128 stands for zero in the data rows.
Some points:
[123 140 104 139 126 119  72 100 136 117 160 149 138  85 113 151 116 119
 120 151 138  93 145 113 106 143  65 137 154 106 109 141 154 112 164 169
 141 111 110 146 125 156 146 153 161 131 109  63 113 141 181 111  92 145
 106 129 112 137 127  92 154 164 123 130]
[155 102 166 166 125 135 140 114 134 178 183 130 157 130  71 128 163 129
  92 117 108 106 116  90 135 117 118 114 120 174  96 150 136 103 108 126
  82  84 131 139 155 139 151 138 157 154 113 165 128 118 134 118 126 131
 171  79 114 115 106  74 122 102  94 109]
[113 136 136 145 127 147 134 141  99 148 151 126 140 111 138 117 132 131
 125 176 148 117 114 129 137  91 143 120 121  98  77 165 164  97 151  76
 108  95 113 178 127 140 169 116 145 149 135 124 101 156 151  86 103  65
 151 143 121 132 148 104 106 114 147 108]
[130  97 119 160 173 116 209 113 153 160 178 110 102  92  97 122 179 147
 102 110 119 151 136 153 111 141 142 121 145 130 118 166  92  96 135 148
 106 121 122 136 150 102 163 106 139 124 111 151  77 117 176 140 131 136
 100 166 126 120 162 122 123 153 130 102]
[142 134 140 148 145 124 138 122 107 165 170 163 149  87 109 165 116 148
 123 199 116  89 132  85  83 123 134  64 124 154 115 174 149 122 159 117
 124 129 141  88 140 138 168 122 166 148 153 133 119 120 160 100  93 151
 122 159 132 154 140  83 100 154 128  98]
[169 151 165 140 158 142 131 122 133 142 172 125 125  93 143 139  98 107
  85 112 162 115 134 117 106 137  70 114 147 155 102 138 149 126  83 137
 110 127  95 141 101 120 202 140 155 123 162 138  70  77 108 107 116 138
 131 132 129 129 150 115 108 121 151 124]
[126 144 141 135 130 174 145 158  87 137 151 156 142  98 116 148 122 176
 122 136 138  99 116 133 149 160 101 114  93 168  91 137 130 111 189 111
 153 154 119 106 120  95 111 146 152 139 175  92 121 129 159 129  98 117
 126 118 109 114 132  86 122 130  92 138]
[130 123 133 147 134 132 121 126 116 116 166 142 118 121 128 117 138 161
 111 125 134 141 145 148  95 113 134 131 134 141  91 113 111 129 159 131
 106 170 137 124 157 107  97 106 141 145 177 168 129  82 114  89 143 113
 149 166 122 171  93  82 116 117 136 128]
[161 157 147 151 152 138 138 137  85 144 176 110 131 133 122 147 142 130
 101 158 120 117 148 158 164 162 116 124 113 171 119 144  71  85 168 141
 165  82  82 129 164 159 149 127 129 134 158 167 110  91 170 133 127 101
 114 153 122 144 144  91 135 121  87 131]
[137 141 145 137 136 134 100 124 127 196 172 114 148  68 176 138 116 110
  71 149 142 105 106 157 102 153  65 105 117 102 106 161 149 105 173  90
 175 143 131 141 162 138 160 141 142 167 112 123  92 104 157 134 135 103
 125 136 136 112 121  94 130 159 108 122]
[163 128 159 174 141  81 118  95 113 134 181 114 155  91 108 136 131 103
 124  96 132  91 131  96 137 164 118 125 163 145 117 129 142 109 171  95
 100  97 124 132 143 109 155 110 135 131 166 166  81 108 146  68  94 113
 135 161 108 141 159 103 147 184 105 135]
[140 156 122 142 143 113 128 135 118 110 152  89 149 115 141 147 167 110
 107 131 123 136 130  94 128 118 140 119  88 161  96 140 100 111 166 118
 146  98 134  85 163  96 173 157 170 140 132 119 133 117 112  92 144  84
 155 126  97 133 119 135 140 118 117 110]
[150 136 137 153 105 171 117 104 127 128 151 167 165 123 129 142 120 134
 110 122 163 120 128 123 122 133 121 111  99 132 121 148 123 122 148  84
 114 172 105 146 115  96 181 166 158  98 152 167 110 108 140 129 106 112
  88 138 117 128 108  95 148 157  74 106]
[141 122 131 127 117 143 111 130 120 138 183 143 136 130 106 162 107 118
 120 158 145 143 140  99  96 125  92 101 100  98 131 166 133  98 107  66
 151 123 122 126 176  88 119 119 119 136 187 161  99 141 117 138 133 115
 142 141 124 124 170  79 157 144 134 123]
[177 145 154 135 139 161 123 139  91 153 195 121 109 102 131 134 109 143
 121 128 104 162  73 116 124 101 117 130 127 121  94 151 145 108  99 107
 135 146  86 143 197 132 148 169 163 122 139 164 121 106 150 114  82 148
 129 155 148 120 136 134 121 146 115 105]
[148 143 104 141 130 127 146  65 167 161 153 122 161 136 133 124 226 103
 129 112 108 114 130 123 106 109 119 124  76 138 139 130 117 122  63  98
 125  89 115  98 141 147 146 146 144 142 121 133 104 130 125 100  84 106
 135 123 125 111 152 113  92 164 154 111]
[127 144 180 134 137 132 145  85 115 115 149 143 150 107 163 115 112 141
 110 118 168 143 151  94 123 170 126 105 103 133 128 179 138 125 150 144
 137  75 126 169 134 119 112 144 146 124 147 123 112 160 150  77 112 105
 141 147 144 117 120  96 116 141 142  69]
[132  91 181 145 172 101 156  77 101 116  99 103 142  88 106  76 101 122
 137 154 126  74 103 149 142 127 105  97 130 124 103 129 156 123 145 162
  92 117 113 139 152  94 180 149 166 121  96 149 116 133 150 114 183 106
 123  88 122 120 140  99 121 145 158  87]
[149 102 141 151 111 100 161 139 117 159 177 145 110 143 107 140  90 161
 130 130 117 125 126 134 138 106 108 111 105 126 128 126 115 124 131 114
 121  83 129 102 177 162 180 128 163 168 138 118 120  95 179 108 175 122
 128 128 125 148 151 135 118 139 173 111]
[100 136 158 148 124 155 120 120 103 145 143 125 153 120 134 166 132 178
 103 158 110 102  98 143 144 162  97 114 136 180 108 162 131  82 119 112
 160  96 146 155 155  75  97 143 147 117 141 101 118 127 177 138 143 120
 127 168 113 171 111 113 163 134 171 116]
[115 127 139 136 105  99 120 114 111 154 153 129 163  79 151 137 131 116
  91 115 123 170 153 107 120 149 164 101 121 139 118 169 121 138 106 114
 121  99 138 169  97 129 136 128 142 147 174 172 105 118 112 136 148 125
 151 114 132 120 134 129 157 150 134  71]
[117 125 180 167 111 158 109 129 147 134 135 127 122  89  84 140 141 133
 106 162 131  97 150 117 135 139 136  94 104 154 146 160 140 123 120 144
 140 112 108 143 126 157 129 122 145 158 133  98 110 104 135 155 142 121
 138 153 119 137 121 123  97 168 121  92]
[175 167 137 124 112 119 145 126 105 170 141 110 146  99 114 117 137 157
 117 154 157  82 161 102 119 130 127 111 143 135  83 172 144  83 178  90
 131 112 138 170 179  75 169 148 140 120 184 135 106 115 150  73 157 144
 156 117 112 153  97 107 134 141 146  96]
[176  89 139 123 158  89  91 117 176 143 142 144 137  89 126 131 120 102
 119 119 128 171 136 133 151 122 133 111 125 124 102 185 140 135 141 106
 132 153 110 104 134 135 114 160 170 147 168  97 116  97 134 125  99 135
 160 140 129 104 132  92 133 125 161 132]
[144 140  92 143 149 108 115 106  42 153 150 128 163  96 126 149 162 148
 107 111 147 157 149  88 110 121 119 118 124 175 142 163 130  85 141  89
 102 122 108 146 163 123 139 141 159 117 146 182 102 113 123  95 146 120
 119 115  92 105 111 105  78 142 153 135]
[184 115 167 139 117 116 112 131 108 127 169 113 119 124 146 137 157 142
 140 156 149  97 118 115 133 130  95  93 107 154  68 161 115 136 135 103
 106 107 148 111 126 170 128 141 144 122 146 159 123 112 133 130 127 126
 120 138 111 123 123 114 132  88 150 125]
There is one direction along which these points spread out most. Take the direction at right angles to it along which they spread out most. Go by this last direction. For each point below, how far along it does it lie, from 0 to 99? 50 is the average, and the first point above lies past it. One standard deviation of the points above along it is 16.
[144 140  92 143 149 108 115 106  42 153 150 128 163  96 126 149 162 148
 107 111 147 157 149  88 110 121 119 118 124 175 142 163 130  85 141  89
 102 122 108 146 163 123 139 141 159 117 146 182 102 113 123  95 146 120
 119 115  92 105 111 105  78 142 153 135] --> 25
[123 140 104 139 126 119  72 100 136 117 160 149 138  85 113 151 116 119
 120 151 138  93 145 113 106 143  65 137 154 106 109 141 154 112 164 169
 141 111 110 146 125 156 146 153 161 131 109  63 113 141 181 111  92 145
 106 129 112 137 127  92 154 164 123 130] --> 79
[150 136 137 153 105 171 117 104 127 128 151 167 165 123 129 142 120 134
 110 122 163 120 128 123 122 133 121 111  99 132 121 148 123 122 148  84
 114 172 105 146 115  96 181 166 158  98 152 167 110 108 140 129 106 112
  88 138 117 128 108  95 148 157  74 106] --> 34
[155 102 166 166 125 135 140 114 134 178 183 130 157 130  71 128 163 129
  92 117 108 106 116  90 135 117 118 114 120 174  96 150 136 103 108 126
  82  84 131 139 155 139 151 138 157 154 113 165 128 118 134 118 126 131
 171  79 114 115 106  74 122 102  94 109] --> 52
[141 122 131 127 117 143 111 130 120 138 183 143 136 130 106 162 107 118
 120 158 145 143 140  99  96 125  92 101 100  98 131 166 133  98 107  66
 151 123 122 126 176  88 119 119 119 136 187 161  99 141 117 138 133 115
 142 141 124 124 170  79 157 144 134 123] --> 26
[113 136 136 145 127 147 134 141  99 148 151 126 140 111 138 117 132 131
 125 176 148 117 114 129 137  91 143 120 121  98  77 165 164  97 151  76
 108  95 113 178 127 140 169 116 145 149 135 124 101 156 151  86 103  65
 151 143 121 132 148 104 106 114 147 108] --> 56
[161 157 147 151 152 138 138 137  85 144 176 110 131 133 122 147 142 130
 101 158 120 117 148 158 164 162 116 124 113 171 119 144  71  85 168 141
 165  82  82 129 164 159 149 127 129 134 158 167 110  91 170 133 127 101
 114 153 122 144 144  91 135 121  87 131] --> 41
[175 167 137 124 112 119 145 126 105 170 141 110 146  99 114 117 137 157
 117 154 157  82 161 102 119 130 127 111 143 135  83 172 144  83 178  90
 131 112 138 170 179  75 169 148 140 120 184 135 106 115 150  73 157 144
 156 117 112 153  97 107 134 141 146  96] --> 44
[169 151 165 140 158 142 131 122 133 142 172 125 125  93 143 139  98 107
  85 112 162 115 134 117 106 137  70 114 147 155 102 138 149 126  83 137
 110 127  95 141 101 120 202 140 155 123 162 138  70  77 108 107 116 138
 131 132 129 129 150 115 108 121 151 124] --> 53
